In the data rows, the value 128 means zero.
Here are some points, each followed by its number:
[128 179 167 160 198 130 193 190 196 198 128 195] 0
[142 143 136 193 139 143 130 134 163 155 164 145] 1
[181 142 193 142 154 167 148 196 137 158 173 161] 2
[139 198 164 149 173 178 188 148 152 185 182 185] 3
[136 181 158 185 142 136 154 191 182 148 149 140] 4
[170 155 170 170 166 195 134 158 191 176 173 131] 5
[154 179 167 166 149 140 131 173 151 139 131 143] 6
[187 146 195 164 160 151 163 139 188 146 155 160] 7
[154 193 149 167 169 181 188 163 145 179 172 196] 8
[170 146 198 161 149 152 145 170 196 172 190 181] 9
[154 146 164 136 181 195 173 193 151 179 139 188] 10
[157 175 175 160 185 161 157 185 157 176 181 137] 11
[164 185 196 193 173 195 133 193 182 184 182 187] 12
[154 164 143 163 175 175 191 130 149 146 133 195] 13
[181 195 140 172 145 181 178 140 187 146 196 176] 14
[155 139 191 178 139 179 136 188 172 164 176 163] 15
[172 131 137 136 151 191 164 163 137 145 185 182] 16
[137 157 136 170 133 191 184 166 151 148 160 190] 17
[172 158 170 185 198 140 175 195 143 196 169 185] 18
New points follow, each followed by the numbers of its two nearest points above, looking only along the 5 directions in which the numbered points spread most, nearest first.
[190 142 136 196 133 191 130 139 191 130 164 134] -> 1 5
[133 175 154 149 188 128 172 179 140 176 148 158] -> 18 11
[148 166 149 130 170 130 191 166 154 157 178 152] -> 13 17
[163 193 163 137 191 131 193 149 149 155 169 187] -> 13 3
[142 145 188 166 154 158 136 193 185 133 149 131] -> 6 15
[185 173 184 139 193 145 170 175 166 187 128 136] -> 18 11
[187 146 163 167 178 178 155 184 179 151 139 137] -> 15 11
[160 190 187 151 149 188 169 148 179 175 188 152] -> 5 14
[182 157 191 185 148 187 169 195 133 195 154 176] -> 11 2
[166 182 145 173 166 145 172 148 195 146 166 134] -> 1 4
[157 151 184 148 167 169 184 187 152 146 155 166] -> 10 2
[142 148 172 167 163 133 136 195 133 191 188 185] -> 11 18
[148 167 170 154 187 128 169 151 167 137 134 154] -> 6 4
[131 137 175 195 137 152 137 154 175 170 198 185] -> 5 15
[164 176 143 152 154 191 167 146 167 139 172 173] -> 17 14
[161 149 158 158 172 145 137 139 161 160 175 158] -> 7 5
[164 140 196 136 157 134 178 178 128 173 160 193] -> 10 18
[191 173 195 151 188 160 146 190 145 175 134 166] -> 18 11
[198 164 198 195 173 188 166 142 198 190 131 145] -> 9 7
[160 158 154 193 148 176 160 146 163 136 181 178] -> 14 17
[154 139 136 187 173 139 169 166 166 173 164 148] -> 6 4
